128 stands for zero in the data rows.
Every row has a hidden score from 0 to 20. What is each row's score? 10 is about the middle. The score is a weighted sum of the row's numbers plus the product of two more (or one squared), each taken from its middle value.
[ 74 138 124  78 119 195  79 118 194 201 107 188 152 140 132 155  91 128
 161 110 168 129 152 141]: 10
[ 99  58 122  97 105  59  98  79  83  90  82  89 104  81  95  47 108 128
  98  89  39  74  77 119]: 10
[122 121  91  78 113 152  70  92 135 147  87  91 121  77  75 131 125  85
 142 113  68 144 112 148]: 13
[192 137 104 116 131  90 122  99 142 118 174 160  56 145 122 112 148  80
 124 156 144 143  90 139]: 10
[109  81 162 182  98 170 147 160 122 117  85  98 139 161 165 130 140 110
 119 177 161 130 183 149]: 12
[ 71 109  90  47  94 128  75 101 128 154  88 137 114 113  88 118  88 101
 144  80 117 115  99 135]: 7
[ 66 113 150 110  98 194 119 122 139 193 112 181 137 118 158 147 103  87
 156  88 157 106 158 119]: 7
[228 221 123 108 172 123 162 106 169 177 210 106 123 163  69 155 189  95
 141 196 100 214 146 121]: 14
[121  97 190 106 177 191 175 129 156 177 158 171 157 134 159 138 137  93
 208 159 103 184 153 158]: 5
[ 98  89 170 144 155 169 175 149  95 163 161 132 152 143 150 127 111 131
 172 135  94 171 138 120]: 3
[ 87 115 108 137 139 107 136 123 108  83  97 134 130 131  84 125  86 190
  81 122 130  53  77 122]: 9
[109 106 147 118 105 167 175 142  95 121  65 121 113 100 140 171  74 105
  91 155 150 117 142 127]: 6
[ 95 100  95  94 123 123 108 101  87  78  93 114 102 118  83 131  81 130
  94 123 108  69  97  96]: 11
[120 126 143  95 143 189 125  96 161 183 136 144 143  92 102 150 121  78
 166 127 118 154 140 152]: 7
[127 131 142 160 167 111 168 155  67 118 181  86 140 172 114 139 124 177
 127 131 113 161  91  92]: 10
[112 133  97  74 122 104 105  82  82  80 137 127  77 110  99 121 129 132
  94  60 127  95  91 102]: 10
[111  90 132 127 121  98 109 120 118 144  93 133 101 100 145  96 127 131
 123 107 115  86 117 103]: 11
[106 108 113 107 110 146 169 150 105 111  66 134 120 102 114 175  84 111
  98 139 136 122 125 152]: 8
[154 162 130 177 108 112 100 145 177 119  93  83 211 137 159  98 178 163
 149 154  88 176 173 146]: 14
[116 111 114 105 110 171 152 164 102 122  66 140 125 108 124 167 106 123
  86 151 129 118 119 155]: 10
[147 107  97 119 121  84 141  71 103 107 131 103  72 107  91  98 130  68
 113 162  92 130  63 150]: 9
[133  71 163 181 119 184 161 170  88 117 112 105 145 164 164 143 114 103
 112 178 158 137 178 129]: 9
[152 168 119 138 166  90 165 145  89 120 198  99 121 183  96 144 132 172
 110 132 128 169  72  94]: 8
[154 169 112 135 158  81 169 143  88 108 196 120 120 180  87 154 127 177
  95 122 145 161  58  81]: 8
[ 88 122 150 169 109 140 128 160 160 170  96 138 157 127 171 134 107 148
 131  98 139  82 161 103]: 12
[109 105 172 102 155 204 154 116 153 197 146 170 149 107 149 142 123  77
 193 152 116 167 154 153]: 1
[179 163 108 108 146 156 104  87 157 173 125  95 148  80  65 159 154  76
 152 166  69 184 129 135]: 11
[220 204 134 103 187 120 170 122 156 172 220  89 125 181  75 154 177 114
 141 187 107 207 133 126]: 8
[ 82  76  59  79  98  73  66  64  57 110  77  68  78  84  48  69 128 127
 105 103  76  74  50  85]: 18
[100 129 145 113  82 156 101 126 156 186 121 186 122 124 174 143 124  95
 136  76 164  84 152 126]: 11
[135  82 100 138 124  64 136  60 119 100 112  76 108 104  87  86 162 135
 104 147  81  98  86 153]: 9
[ 67 115 143 104 104 177 115 113 127 172 104 166 111 113 135 138  86  82
 153  96 128 106 139 114]: 9
[131  94 138 156 113  79  90 158 146 131  98 112 123  85 136  83 138 156
 101 125 110  88 136 140]: 11
[ 92 163 124 109 112 188 152 159 140 113  87 183 126 141 163 195 117 140
 107 123 192  95 163 149]: 9
[113 112 150 107 140 171 145 116 116 179 134 126 133 108 115 150 107  95
 167 136  93 155 123 131]: 8
[ 98 136 100 122 129 125 144 125 125  72 128 150 119 142  96 151  84 187
  90 109 151  62  78 145]: 10
[186 155 104  93 139 129 132  97 125 148 143  79 108 101  58 137 148  77
 121 135  80 177 114 129]: 11
[126  74 173 216  98 171 169 182 140 109 120  80 160 190 166 127 150 143
 151 176 171 139 196 170]: 9
[184 175 116 120 136 161 100  80 162 172 131  90 154  69  86 156 153  98
 134 169  54 186 149 119]: 14
[ 65  89 133 142 118 134 131 141  73 136 109 114 132 114 113 137  94 142
 135  90 104 119 120 102]: 11
[130 136 153 174 102 131 132 140 147  86  83 113 148 123 168  88 164 101
 129 124 147 134 185 155]: 10
[183 164 160  99 186 163 165 115 171 186 191  94 135 166  90 140 162  90
 159 191  59 200 142 136]: 14
[163 101  91 114 127  84 139  80 101 105 152 117  54 113  86  93 128  70
 126 131 113 123  76 136]: 9
[193 197  92  96 157  89 147 105 111 138 199 121  94 148  72 155 157 127
 119 134 131 179  98  99]: 7
[141 171  73 115 141  97 135 122 106  74 171 157  94 160  97 137 122 176
  96  86 162 126  69  98]: 9
[161 162 122 115 158 105 156 132  99 131 184  86 102 164  81 143 141 145
 114 133 114 165  81 107]: 9
[ 84 104 138 154 109 123 123 148 142 163  84 134 143 102 162 120 114 129
 131  90 129  85 138 113]: 14
[ 64  92 125 180 133 102 126 149  92 120 109  74 146 117 136 123 100 181
 105 110 108 107 109 105]: 12
[102 121 137 119 105 173 146 133 111 113  70 141 119 111 144 198  90 111
  91 136 165 112 151 129]: 6
[ 83  87  77  96  97  77  94  73  82 102  71 114  91  67  71  59  89  85
 117  68  65  83  77 107]: 6
[156 178  69 107 154  84 132 121  96  84 178 142  84 155  92 148 126 172
  94 102 153 138  68  77]: 9
[255 254 149 137 133 131 100 112 143 108 197 193 138  99 178 150 199  67
 155 138 175 206 173 111]: 10
[ 66 107  80  75  93 114  82 123 142 128  72 121 105 108  94 129 112 108
 144  71  89 106 113 150]: 11
[114 128 144  77 119 197 112 104 155 199 106 164 147 107 108 166 114  88
 168 145 130 158 143 152]: 11
[184 183 136 128 181 110 179 141 124 145 211  95 121 196  95 148 154 153
 128 156 121 192  99 107]: 8
[173 175 161 224 126  71 135 171 192  96  87 108 229 134 209  70 182 185
 145 175 143 174 223 145]: 8
[ 87 139 165  90 123 224 108 123 175 217 127 205 155 129 155 182  79 105
 181 133 180 134 166 146]: 9
[130 138 169 225 104 115 148 180 182  91  65  94 217 158 200  63 182 170
 154 173 154 157 224 177]: 9
[ 85 120 165 127 124 204 134 125 147 204 119 189 140 112 163 153  82  84
 169 120 167 125 167 118]: 4
[ 79  90 134 145 113 133 130 136  82 141 118 103 124 119 108 131 113 130
 122  89  98 122 103 108]: 11
[149 136 138  95 148 146 121 103 138 159 136  87 124 106  71 142 139  66
 137 146  66 162 112 135]: 13
[189 200 130  88 121 110  73  84 119  78 167 168  92 102 150 127 166  88
 130  96 156 160 140 108]: 11
[131 141 135 128 101 113 102 116 137  84  96 117 125 112 141  81 158  87
 126 107 130 134 156 140]: 10
[ 98 106 167 157 149 136 158 142  59 149 164  99 141 152 128 128  99 156
 144 124 106 155 116 108]: 10
[ 97  79  75  96 123 122 123  88  57  80  38 110 102  71  72 107 103 119
 101 124  87  79  93 142]: 10
[ 91 140 117  80 122 136 110  98  97  90 101 139  81 104 117 135 117 127
  92  88 156  81 121 100]: 10
[171 177 120  90 123 113  71  84 118  73 136 145  88  90 135 109 156  86
 116  90 141 139 131 113]: 11
[ 93  81 139 166 163  63 104 134 147 134  51 107 140 110 138  93 128 180
  92 150  74  60 124 108]: 4
[144  85  82 111 157  97 123 103 100  69  63  71 116  97  78 100 102 163
  92 142  86  78  68 127]: 11
[ 70 121  93  58  98 149  88 125 147 163  88 149 117 117 104 123  68  95
 154 101 114 108 125 142]: 8
[201 215 115  64 135 123  98  74 121  85 183 190  57 136 145 141 161 130
 133  86 182 153 128  96]: 17
[117  75 124 119 121  83  93  74  62  77 103  97 115 107  63  85  82 176
  97 145  68  62  50 123]: 17
[152 173 125  81 120 129  75  89 121  72 141 155  82 105 136 116 148 105
 106  80 162 120 147  90]: 13
[120 135 156 189 174 110 201 178  80 122 202  89 175 207 141 148 113 216
 129 142 132 178 102  83]: 7
[ 84 134 181  98 120 242 121 119 191 220 135 213 162 123 174 189  81 106
 188 126 191 134 178 144]: 5
[132 145 167 171 106 146 127 143 148  93  88 134 154 134 177 107 168  92
 120 141 165 134 190 138]: 10
[120 161 168 148 107 197 111 139 138 107  95 177 131 128 185 156 144  85
 116 129 198 121 198 108]: 11
[118  78 109 113 101 102 148 115  62 111 101  90  85  83  90 138  76 111
  76 134  73  92  92 140]: 5
[ 94 125 155 133  95 189 124 138 160 196 125 187 134 126 179 160 114 105
 154  89 177 102 161 120]: 9
[ 87 133  81 119 113 147  91 152 184 173 144 186 152 162 127 133  82 159
 172 102 179 125 143 168]: 9
[100  68 128 158 142  91  99  93  53  82  69  98 150 104  87  94 108 174
  81 109  80  69  83 123]: 9
[ 88 111 154 164 100 163 137 163 132 167  87 157 152 127 176 138 115 146
 136 106 148  93 156 108]: 13
[145 145  89  86 134  81 124 103  67 119 129  79  70 112  60 111 122 119
 123  88 100 149  67 124]: 3
[ 76  95 126 160 131 102 136 138  60 133 116  78 144 119 119 108 117 172
 112 106 101 110 102 107]: 10
[111 139 139 104 114 145  94  96 112  86  93 138 100 103 135 121 138  96
 107 111 153 103 153 105]: 12
[ 79  74  94 113 136  77  94 130  65  96  80  86 100  77  84  80 132 125
 108  77  78 110  73 100]: 15
[185 190 165 206 117  86 116 160 186  85 103 127 214 120 207  85 189 163
 143 166 135 176 219 140]: 10
[166 164 160 123 186 135 191 143 128 152 205  81 134 191 107 142 151 143
 148 160  95 192 113 115]: 10
[ 95 145  94 116 119 129 149 135 116  72 109 149 113 139 114 157  85 168
  88 104 154  69  96 134]: 8
[ 73  62  95 157 103  75 127 134 105 123  85 104 121  89 114  99 125 141
 113 105  79  70 101 102]: 11
[127 102 106  81  91 109  92 107 131 148 136 164  85 118 121  99 105  81
 157  77 130  77 109 125]: 9
[107 107 181  90 149 215 127 114 180 206 142 190 162  97 154 171 117  98
 203 150 150 161 160 164]: 10
[129  89  98 104 106  68 115  88 114  99 123 115  61 105  93  80 116  74
 128 124 100 106  80 111]: 9
[116  90 126 190 142  62 118 181 162 143  80  95 190 120 153  91 138 196
  81 123 124  79 133 120]: 18
[174 146 129 141 133 103  73 154 185 157 146 182 132 134 174 127 152 128
 133 144 171 104 138 135]: 15
[ 74  88 150 221 151 131 153 207 136 144 117 110 216 153 184 145 123 236
 103 130 149 107 161  97]: 13
[118 102 124 144  96  89 100 128 141 140  93 122 123  91 144  87 130 129
 120  94 116  66 110  99]: 12
[ 97 157  92 114 125 142 139 134 119  85 132 158 122 143 110 161 100 174
 100 104 156  70 100 137]: 10
[104 120 137 136 102 131 106 124 154 173 113 156 114 116 160 116 136 115
 133  96 141  73 133 121]: 13
[ 75  97  96  63  81 100  83 111 121 132  86 139  92 108  84  85  87  87
 156  84 109 103 118 126]: 8
[184 188  85 107 150  88 139 113  98 123 201 128  78 157  84 149 150 150
 103 115 143 169  82  90]: 10
[235 214 133 109 178 136 149  97 179 192 208  88 145 153  60 146 189  86
 147 206  88 214 157 128]: 13
[120 119 116  90  93 134  88 106 148 176 132 163  93 120 143 113 106  90
 154  70 158  82 123 126]: 9
[146  57 163 183 134 157 167 170  83 103 142  81 148 171 147 142  85 127
 114 189 150 160 166 128]: 5
[ 81 135 108  94 117 148 126 113 104  95  90 145 100 117 114 144  96 135
 102 117 146  76 113 135]: 9
[159 150 126  99 150 122 142 119 105 136 168  69  97 129  77 139 131 107
 136 128  90 162  95 119]: 12
[ 66  99 153 120 104 169 126 137 122 172 107 163 124 112 148 149  90 104
 161  91 135 113 149 110]: 10
[148 150 140 157 118 131  94 179 198 167 132 187 161 142 204 147 155 153
 132 128 180  85 171 135]: 15
[116 121  89 141 116 108 118 157 170 142 153 183 137 175 130 120  84 164
 180 120 170 119 142 175]: 7
[183 192 119  79 124 110  80  77 110  83 162 156  83 103 139 122 168  89
 115  95 148 160 136 103]: 12
[164  93  97 119 120  87 151  83 130 120 124  89  80  81  80 101 143 112
  81 148  69 124  62 137]: 10
[168 169 110 136 140 163  65  97 176 178 127  99 182  87  94 148 153 118
 144 168  60 191 147 127]: 13
[ 90  80 124 174 144  87 121 153 137 112 105  88 174 129 122 105 122 228
  83 147 130  78 117  83]: 11
[145 123 128 152 120  95  91 150 165 151 132 156 136 115 161 107 142 133
 132 136 144  90 136 132]: 15
[ 88 127  99 124 133  90 115 111  93  75 116 121 114 112  84 115  94 188
  81 106 138  88  59  98]: 9
[101 160  91 148 142 121 164 143 135  81 144 170 142 165 117 163  86 221
 108 115 170  76  82 156]: 11
[101 138 113  88 122 117  75  93 114  78 111 124  75  94 123 111 133  92
 111  91 136 104 127 101]: 11
[ 96 117  96 100 130 107 126 109  68 122 136  72  78 104  70 111 118 119
 120  85  84 125  73 119]: 11
[132 145 121 188 124 109 115 155 184 122  60  89 217 147 150 106 165 191
 146 167  97 160 170 163]: 11
[127 137 170 246 120  92 147 184 202  90  66  91 239 176 210  66 185 199
 152 168 161 163 224 173]: 10
[ 94  90 158 138 132 165 148 138  91 161 138 132 134 128 133 136 101 127
 160 113 103 149 123 120]: 9
[106 139 144  87  91 186  92 122 169 196 138 207 115 134 161 159 114 102
 160  67 189  92 157 132]: 12
[ 98 164 144 121 111 211 172 173 149 117  83 197 130 131 181 212 112 142
 117 125 198 101 170 174]: 11
[132  85  80 103  83  88 116  93  99 104 127 132  51 116  88  79  83  75
 138 134 100 103  80 103]: 7
[119  72 104 112 115 106 177 113  88  78  86 100 116  69  73 112 133 124
  77 143  67 126  79 168]: 10
[ 95  93 155 210 161 122 179 180  72 128 154  79 181 180 155 142 111 215
 114 122 131 145 133  91]: 8
[230 225  94  91 145  94 115  81 112 121 208 160  84 140 113 155 171 119
 129 129 153 184 114  98]: 11
[ 58  99 124  96  91 122  90 119 131 162 101 130  92 106 120 113 109 111
 130  66 111  91 117 119]: 12
[ 93  83 136 212 152 104 153 199 125 135 106  76 195 140 148 122 109 238
  88 138 142  93 142 106]: 14
[ 83 109  87 104 126 128 105 102  81  91  95 120  89  87  80 118  93 129
  83 120 109  59 104  90]: 12
[141 127  87  98 105 120 110 128 152 147 162 182  94 152 130 109 108 131
 171 103 164 110 114 153]: 9
[201 189 105  95 154 105 143  92 135 153 180  97 105 134  64 161 158 100
 127 155 108 184 108 111]: 9
[ 96 152 123 102 117 179 166 177 143 116  90 178 124 127 147 205 108 157
 102 122 172  91 140 162]: 10
[101  78  95  79  98  71  78  78  85 118  90 113  52  95  69  69  94  72
 140 104  85  84  90 140]: 5
[112 101 114 144 119  80  94 135 134 125  93 108 129  99 137  71 141 144
 108 125 109  77 116 118]: 13
[ 78 101  69 116 136  99 115  87  65 110  92 110  94  80  74 107  92 130
  79 118  96  63  56  90]: 7
[163 142 125 150 134  90  98 166 186 153 150 161 144 132 172 124 163 144
 132 146 155 114 142 145]: 18
[ 74  82 128 161 121 143 119 149 112 144  86 109 131 110 136 112 102 131
 128 102 109  94 119 100]: 7
[ 85 105  95 122 142  98 111 100  72  93 116  99  98 104  76 104  93 159
  80  97 106  78  57  88]: 8
[148  83 161 151 166 109 229 174  84 113 158  98 174 180 158 135 150 134
 118 181 105 202 122 155]: 6
[ 83 160 175  99 115 240 109 133 202 235 143 225 153 144 187 195 106 113
 180 111 218 116 188 141]: 10
[ 66 106  85 101  94  99  94 130 152 133 120 151 120 132 110 100 110 134
 156  94 129 110 122 146]: 10
[149 157 109 108 126 138  73  95 143 145 109 104 149  94  97 164 144 103
 146 134  69 166 126 148]: 14
[ 71 150 113 105 127 189  87 140 203 201 152 213 164 171 140 164  82 175
 175 107 204 133 157 161]: 8
[124 117 157 100 146 152 142 105 121 162 151 120 123 113 104 152 123  93
 172 132  90 169 121 128]: 10
[158 151 123 109 153 119 148 118  94 141 164  75 110 144  77 142 141 123
 125 140 101 165  97 105]: 11
[153 158 117  86 152 143 127  84 120 147 156  71 114  90  62 141 153  71
 125 136  68 156 111 125]: 10
[ 70 108 128 102  88 155 104 106 130 176 106 152  95 107 128 115  95  78
 165  68 135  94 131 120]: 8
[ 85 111 182 122 115 208 150 126 143 199 130 189 139 116 179 158  87  90
 174 124 163 129 166 123]: 2
[255 255 131 182 160  86  95 112 211 164 192 154 198 106 169 147 224 133
 161 210 132 227 206 131]: 13
[ 74  86 117 151 126 115 112 148  93 120  80  99 145 124 136  97 121 166
 122 107 111  88 121  78]: 11
[116 122 138 128 152 131 153 139  85 141 161  85 122 147 105 140 124 136
 139 119  95 161 106 119]: 11
[163 167 174 194  98 129 127 159 173  78 108 142 184 127 205  84 181 129
 137 144 168 160 221 153]: 9
[104 154  82 131 140 121 142 129 119  76 151 163 123 161 101 151 105 204
  94  97 173  92  74 126]: 9
[ 85 127 118  54 106 151  86 121 155 176 125 173 126 131 129 140  83 125
 152  77 164  97 130 137]: 5
[164 136 110 124 129  96  96 119 162 132 150 155 112 122 138 104 149 109
 126 137 142 112 109 137]: 14
[158 178 133  84 117 133  80  93 118  69 140 174  81 114 145 125 144 108
 113  77 169 116 150  97]: 15
[ 98  99 149 118 133 184 150 122 125 185 141 164 139 106 151 146  91  95
 167 115 120 142 143 127]: 1
[142 184  82 118 144 111 141 134 125  61 176 179 111 175 120 155 121 196
 103  91 186 112  89 130]: 8
[ 65  97 120 112  92 128 117 117 123 164 101 134 112 108 128 114 105  98
 130  80 115 101 113 126]: 10
[128 165  94 149 143 113 148 147 123  67 178 171 135 175 111 147  95 219
 102 105 178 103  72 131]: 8
[218 221 147 122 120 129  90 101 138  85 174 182 120  93 172 126 183  70
 138 116 171 178 166 112]: 9
[124 127 107  68 111 135  96 111 132 155 104 106 113  95  89 138 121  77
 146 109  77 145 115 141]: 12
[134 124 144 173 125  93 113 160 182 159 108 160 145 125 186 115 126 156
 123 131 151  80 155 126]: 11
[114 127 105  63  93 135  80 107 154 165 139 180  95 131 129 125 109  98
 160  83 164  97 125 138]: 8
[147  58 147 158 117 140 167 157  60  97 137  86 142 162 138 139  71 108
 114 169 128 152 142 121]: 4
[173 205 153 111 114 161  85 105 138  81 145 191 104 117 178 132 167  93
 134  92 191 139 180 105]: 14
[139 142 101  83 124 121 112  97  87 126 152  74  83 107  52 121 141 100
 116  98  92 158  80 113]: 13
[153  68 140 157 127 135 172 157  61  99 128  80 139 154 133 137  89 106
 123 169 131 152 142 122]: 5
[131  63 148 141 141 143 200 158  57 112 121 107 159 155 138 148 121 104
 100 163 120 163 132 140]: 4
[ 75 108  82  82 127  79 113  97  72 109 106  78  62  84  53 116 113 109
 119  52  64 106  85 125]: 9
[150 184 130  78 122 139  86  99 126  70 143 173  81 119 155 132 147 112
 115  69 175 118 147 103]: 12
[252 245 169 157 118 137 107 125 162  97 182 197 158  95 206 130 208  88
 156 140 181 201 198 122]: 8
[140  96  94 101 118  67 117  97 107 121 123 114  69 105 104  61 126 109
 121 118  96  91  84 134]: 8
[ 99 103 153 189 122 126 119 179 157 148  71 132 172 123 187 142 131 183
 133 118 140  79 162 119]: 15
[169 164  93  87 142 117 109  81 107 126 145  83 109 101  50 129 144  86
 133 114  76 160 102 131]: 11
[158 157 154 183 109  88 120 150 170  86  86 101 190 125 183  73 186 148
 150 146 122 166 188 171]: 9
[124 129 150 206 108  77 140 169 185  92  68  80 194 159 172  59 172 172
 151 152 129 155 191 174]: 7
[102 123 113  76 102 152  81 118 144 169  91 121 114 101 101 154  86  94
 146 116 115 127 115 127]: 12
[127 136 125 107  99 164  97 120 176 184 142 196 115 134 168 143 126  98
 157  81 176  79 148 131]: 11
[ 99  94  76  92  83  83  82  98 114 127 109 141  47 116  97  66  98  71
 138  95 105  83  98 139]: 11
[117  96 157 177 100 183 154 150 110 121  92 125 132 144 166 144 124  90
 123 165 171 124 186 121]: 8
[127 170 162 114  98 204 102 160 212 217 159 238 138 159 210 189 138 123
 174  74 230  79 185 141]: 14
[150 144 184 130 205 165 202 162 148 161 211 111 162 202 139 137 151 149
 179 182  77 208 133 128]: 9
[ 80 103  93  87 127  91 105  95  75  84 109 112  71 112  77  94 120 124
  87  85 102 100  84  85]: 13
[127 121 159  88 160 204 138 108 162 197 141 165 163  84 131 172 127  82
 188 162 116 177 150 159]: 9
[255 255 167 159 127 138 111 123 161 115 204 204 155  91 203 148 214  83
 163 148 189 217 196 114]: 7
[165 160 109 108 132 132  82  93 157 136 141  82 151  82  76 156 144  97
 142 148  50 166 125 152]: 13
[128  99 105 123 122  72  95  96 120 124  83 131 108  92 114  80 116 129
 118 112  96  83 105 109]: 9
[168 111 127 150 140  63  86 136 173 145 126 137 133 114 157 102 154 127
 109 148 127 113 123 133]: 14
[161 129 145 171 151  80  92 161 177 150 134 154 153 125 184 120 147 158
 105 155 139  96 139 133]: 12
[ 72 126 107  71  95 147  85 124 158 167 120 163 128 140 121 128  93 113
 146  84 137 108 136 148]: 7
[138 126 118  78 130 150 120 107 149 159 122 116 128 100  71 140 128  73
 151 128  73 160 122 142]: 11
[ 96 103 151 198 156 117 180 177  66 125 161  80 173 166 142 143 108 217
 133 127 132 143 120 105]: 9
[174 125 107 119 139  76 137  85 144 116 148 121  85 119 114 101 169  84
 102 165 125 137  82 152]: 15
[ 97  75 138 143 141  95 122 144  87 104  91  94 145  95  92  79 124 148
  86 114  85  76 108 102]: 11
[115 107 153 190 123 107 119 188 169 161  71 133 194 117 182 115 114 183
 100 142 149  57 161 114]: 14
[131 169  91 137 145 105 145 146 119  60 176 169 133 181 110 146 111 210
  97 105 180 113  72 121]: 9
[149  98 114 141 109  78 136  78 122 120 104  93 110  83 104  73 156 120
 105 153  74 101  81 139]: 10
[160 100  97 106 120  86 136  76 104 101 131 115  80 111  81 103 146  84
  86 150 104 136  63 155]: 8
[109 105 173 199  92 158 147 172 155 106  90 110 167 158 180 107 169 126
 141 164 168 129 205 167]: 11
[ 74  99 116 142 100  95 122 119  83 139  88 121 121  90 126 113 104 140
 128  79  90  96 117  92]: 13
[101 103 124 153 142  97 150 146  46 122 144  75 135 128 100 131 111 172
 117 102 104 131  95 108]: 9
[ 81 141 112 112 125 169  88 150 206 192 153 199 160 176 141 155  83 175
 180 115 200 137 157 162]: 9
[181 139 107 125 132  78 105 110 155 124 164 162  94 134 133 111 157 109
 129 143 146 119 109 142]: 11
[ 91  90 166 199 164 135 182 178  48 135 162 101 168 174 158 140 105 194
 136 134 123 153 134 109]: 9
[ 62  99 134 120 108 160 119 124 108 170 100 140 109  97 126 128  98 112
 146  88 122 105 135 108]: 11
[214 211 166 192 113 110 108 150 177  79 135 157 196 102 205 105 194 133
 145 157 157 187 214 136]: 10
[185 151 110 129 138  83 109 114 171 134 175 168  91 151 145 110 157 102
 135 152 155 122 108 144]: 12
[159  96 120 139 149 105 196 150  92 100 165  86 137 168  92 142 147 107
  99 169 123 170 100 149]: 13
[157 129 103 104 115 104 104 112 151 138 165 172  84 137 140 114 140  89
 152 129 148 117 109 146]: 11
[113  87 159 205  92 159 159 176 155  97  85  88 165 170 174 100 162 134
 148 166 167 125 199 181]: 9
[143 142  95  89 102 125  94 116 157 147 168 192  91 149 131 127 120 120
 169 105 171 102 122 158]: 10
[ 95 107 123 132 129 116 157 133  43 124 136  74 112 134 100 136 108 149
 126 102  93 133  96 120]: 10
[112 108 173  93 154 215 142 114 164 199 135 180 160  94 144 171 118  86
 187 149 128 159 161 158]: 8
[ 96 138  98 125 126 126 154 133 133  79 130 159 131 143 101 149  89 188
  88 114 156  71  91 135]: 9
[153 129  78 107 111 104 104 125 141 121 166 172  91 155 114 113 101 114
 164 115 156 113 118 145]: 8
[116  67 143 173 153  69 115 142 129 121  54  54 180 128 133  83 116 206
  83 134 121  57 109 124]: 7
[118 133 109  86 123  96  74  78 123 133 106  90 105  81  60 137 133  68
 132  88  63 152  92 150]: 12
[123 137 113 122 147  94 134 121  76 109 162  91  89 126  71 126 126 148
 111 110 110 141  74  96]: 12
[134  95 156 121 134 147 197 158  68 118 103 122 153 122 153 163 102  93
 100 169 121 160 144 146]: 2
[142  87 107 123 120  62 126  73 125 115 128  98 124  96  96  82 147 124
  87 158  80 121  82 140]: 7
[143 119 127 157 129  83  95 145 156 140 122 150 137 115 160  97 153 132
 107 132 133  82 135 128]: 13
[175 189 169 163 104 143 108 135 152  73 131 166 150 107 193 103 185  99
 132 131 170 155 204 135]: 9
[250 237 120 124 171 113 142  81 177 180 202 111 145 152  86 151 199  92
 144 206 106 220 159 128]: 11
[ 91 156 130  57 110 201  86 132 198 212 146 222 145 164 171 191 108 132
 172  76 211 116 166 152]: 6
[155 148 145 110 174 140 164 128 131 154 179  82 126 152 108 137 148 129
 151 159  78 187 118 118]: 12
[145  86 114 143 139  66 108 111 133 126  86  84 139  78 128  42 144 137
 105 128  88  99 103 118]: 13
[144 143 106 103 144 105 136 107  86 121 164  78  92 128  68 124 135 120
 124 121  87 161  85 106]: 12
[102 119 113 110 114 151 175 152 114 113  67 144 111 111 137 180  94 127
 111 130 160 115 135 173]: 5
[147 134 125  90 138 166 135  90 136 156 139 105 134 101  69 133 127  75
 159 153  65 168 126 133]: 4
[189 176 128 144 149 157 100  80 180 185 136  78 188  78  91 137 166 135
 154 187  57 204 158 145]: 12
[127 125 169 151 178 141 188 156  94 145 186 105 145 183 135 132 127 155
 157 144  89 187 115 106]: 10
[ 92  59  83 123  92  77  86 105  72 104  82  90  98  91  95  64 133 140
 117 106  63  64  75 106]: 19
[ 99 114 132 113 132 165 156 136 110 117  58 138 114 100 144 160  89 101
 108 135 144 103 128 148]: 13
[111 139 154 122  97 194 158 166 127 127  65 163 148 118 166 195 108 116
 111 139 185 116 178 149]: 8
[ 79  93 135 194 144 116 159 170  88 130 144  72 169 148 147 140 118 210
 117 119 129 126 135 104]: 10
[211 213 166 198 116 108 109 155 180  87 136 154 202 110 210  99 197 139
 146 163 149 189 213 131]: 11
[118 139  82  92 134 111 115  96  93  88 132 134  88 122  99 123 108 168
  87  74 140  95  91  92]: 10
[142 131 111 101 102 122  96 120 153 150 155 178  91 127 152 107 134  92
 149 105 156 101 121 136]: 10
[ 71  98 129 130  99 140 130 131 102 145  99 130 118 105 125 119 109 138
 125  71 119 109 129 106]: 13
[197 173 152 101 186 153 175 116 173 178 198  87 146 162  84 140 176  91
 161 196  68 205 152 134]: 11
[156 116 114 110 131  93 161  91 120  97 161 122  65 129  83 101 145  70
 102 156 112 137  75 152]: 10
[127 100 186 111 181 183 183 131 154 183 170 157 159 146 148 132 139 104
 205 171  85 191 148 151]: 3
[163 169 169 224 122  86 134 174 201  90  81 117 237 140 215  77 194 187
 147 169 143 173 221 142]: 11
[ 93 154 158  87 104 215 107 131 192 216 141 224 145 151 177 177 110 108
 173  85 212 105 178 141]: 10
